In the rows, zero is written as 128.
M: rows in a few groups, each row roughly a mix of its group's directions
M (112 x 10)
[[ 95 105 110 127 141 173 135  71 150 146]
 [106 126 156  82 111 187 141 105 148 132]
 [139 105 146 114  95 110 128 161 186  95]
 [164 101 114 119  90 164 108  87 107 102]
 [ 75 166 112 144 110 140 143  83 145 106]
 [163  87 110 153 191 144 125 136 134 137]
 [137 138 110 127  73 170 161  91 104 126]
 [ 91 154 138 120  63 113 114 105 126  98]
 [117 107 120 134 108 158  99  89 167  79]
 [ 92 165 133 141 112 145 172  81 119 103]
 [165 100  99 166 159 134 179 132 116 133]
 [164  80 123 155 157 102  90 154 117 132]
 [128 144 152 121 145  80  66 144 155 126]
 [155 141  87 132 115 163 169 128 109 174]
 [108 177  97 145 136 112 155 128  93 171]
 [142 171 152 125 110  78 116 177 116 119]
 [152  98 150 111 109  69 138 151 142  91]
 [ 97 164 104 144  99 149 142  69 117 134]
 [ 99 168 131 116  95 153 161  99  97 160]
 [136 101 126 148 199 108 136 128 135 166]
 [ 93 122 155 125 131  77 116 107 152  79]
 [154 162  97 154 134 138 118 124  77 172]
 [141 144 107 142  90 187 133 102 100 154]
 [118 176 117 140  72 145 129 101  95 113]
 [ 90 138 154 121 120  66 123 113 138  88]
 [ 82 164  96 139 138 154 135  76 125 119]
 [137 101 111 150 174 137 181 146 128 164]
 [124 177 147 127 108 106 154 156  85 163]
 [143 130 130 150 146  78 160 154  86 163]
 [ 84 138 154 104  87 167 119 101 146 105]
 [157  76 125 140 162 133  77 154 137 135]
 [ 95 162 118 107 112 196 121 114 137 145]
 [167  90 137 130 173 101 111 172 138 137]
 [126 152  88 153 190 105 129 116 119 158]
 [ 89 122 161 100 113 123 118  96 163  81]
 [159  76 143 135 144 116 101 175 159 122]
 [101 136 117 118  88 157 106  78 145  89]
 [109 183 110 139 124 125 132  86  87 158]
 [148 122 124 146 136 118  57 110 102  92]
 [126 102 144  95 148 195 124 137 163 136]
 [170 131 144 110  93 117  68 140 106 112]
 [112 158 140 125  67  87 150 122 100 116]
 [185  79 136 138 137 129 152 136 160 101]
 [173 109  98 131 113 188 133 151 130 151]
 [140 110 117 146 158  78 132 186 149 140]
 [121 156 100 170  85 107 131  86 100 118]
 [159 123 136 144 169  93 151 177 119 158]
 [ 85 161 115 114  87 144 120  83 142 101]
 [128 117 147 127 158  50 122 138 134 104]
 [137  98 121 127 192 155 101 142 166 128]
 [144 103 144 119 107  80 113 113 150  71]
 [104 175 142 125  92 120  85 114  92 105]
 [162  87  99 133 108 102  82 124 151 100]
 [163  73 125 138 156 130  82 154 144 130]
 [ 97 182  98 133 120 108 166 124 106 160]
 [131 160 123 114 119 129 168 155  89 183]
 [ 89 124 152 129 189 156  94 112 143 133]
 [153  91 124 121 159 190 103 105 143 127]
 [ 93 147 119 137 100 143 141  80 155  81]
 [189 107 135 131 141 105 143 176 102 138]
 [ 64 159 141 108 114 139 110  86 138 141]
 [145  80 112 166 153 113 103 137 163  94]
 [101 117 129 145  92 132 103  95 158  71]
 [166 120  95 142 157 186 103 126 128 154]
 [116  82 106 126 144 173 122  76 150 123]
 [139 138 125 145 159  79 159 174 108 159]
 [155  79 128 136 142 110  93 171 165 119]
 [161  99 119 157 182 112 115 170 125 142]
 [171 101 141 132 166 110 142 176 115 160]
 [158 160 125 141  94 124 168 135  71 138]
 [144 120 143 121  77  91 153 144 165  90]
 [ 99 150 139 125 142 125 174 105  98 183]
 [ 98 120 171 111  97  87 128 116 142  82]
 [133 118 141 136  86  69 130 161 153  97]
 [121 151 114 134  81 154 156  85  90 107]
 [128 150  83 159 182 142 122 124 118 166]
 [132 112 136 137 177  95  70 136 158 123]
 [101 172 129 124 101 165 131  84  98 151]
 [163 111  98 133 191 139 135 141 120 165]
 [ 90 122 146  94 130 190 136 118 164 130]
 [179 117  85 171 140 103 139 111 107 141]
 [101 135 127 116  93 166  87  79 127 106]
 [152 146 100 120  87 172 158 137 107 165]
 [172  67 110 133 148 147 117 155 140 107]
 [120 143 139  90  62 153 141 102 109 117]
 [169 100 132 132 148 163 175 109 159 104]
 [168  85 147 133 156 114 117 182 136 145]
 [102 174 121 159 129  95 106 148 158  89]
 [132 156 152 110 110  88 162 170 103 159]
 [ 70 170 114 122 111 115  89 121 105 145]
 [147  98 114 158 185 109 106 155 158 117]
 [146 142 112 166 149 115 194 128 109 153]
 [182  99 157 123 129 103 138 172 108 148]
 [118 107 156  88 145 191 129 135 157 139]
 [111 155  96 140 121 194 128 100 122 156]
 [136 123 115 115  78 174 145  82 102 123]
 [142 127 144 135 172  96 132 175 113 176]
 [101 129 155  93 126 111  68 140 162 110]
 [163  86 138 123 166 109  90 169 139 129]
 [112 179 118 116 126 121 197 118 124 141]
 [140 142  96 154  96 162 188 110 118 133]
 [148 146 150 129 146  82 138 188 110 151]
 [120 156 116 129  77 161 176 116  96 131]
 [ 84 159 148 107 104 135 115  70 129 108]
 [ 89 181 154 119 114  99  92 111 104 124]
 [111 113  82 159 168 105  81 137 141 129]
 [150 131 121 152 143  84 166 135  84 166]
 [123  99 114 129 117 161  88  95 169  87]
 [117 163 135 113  76 136 127  76  95 119]
 [122  93 106 155 184 122 144 116 172 114]
 [116 131 125 108 104 190  91 119 162 103]
 [165  93  82 128 167 131  88 131 138 144]]

which group is each row in? (one row of each group first)
[ 97 185 109 124 123 124 158  97  91 147] => (62)
[169 117  97 145 162 178 111 136 121 162] => (46)
[123 139 160 108 153  93 147 165 131 183] => (41)

[150 130 114 158 157  80 157 133  90 163] => (46)
[154  91 114 120 114 177 149  92  93 147] => (41)
[ 78 139 162 101 103 100 135 105 147  91] => (46)
[ 69 151 167  89 132 109 110 121 134 149] => (41)
[108 180 108 131  94 114 162 118  91 156] => (46)
[173  90 131 129 155 112  83 164 144 116] => (41)
[174 100  81 142 179 126 138 124 136 138] => (62)
[113 167 155  88  83 154 149 107 107 139] => (62)
[140  90 142 122 181 113  84 101 125 155] => (41)
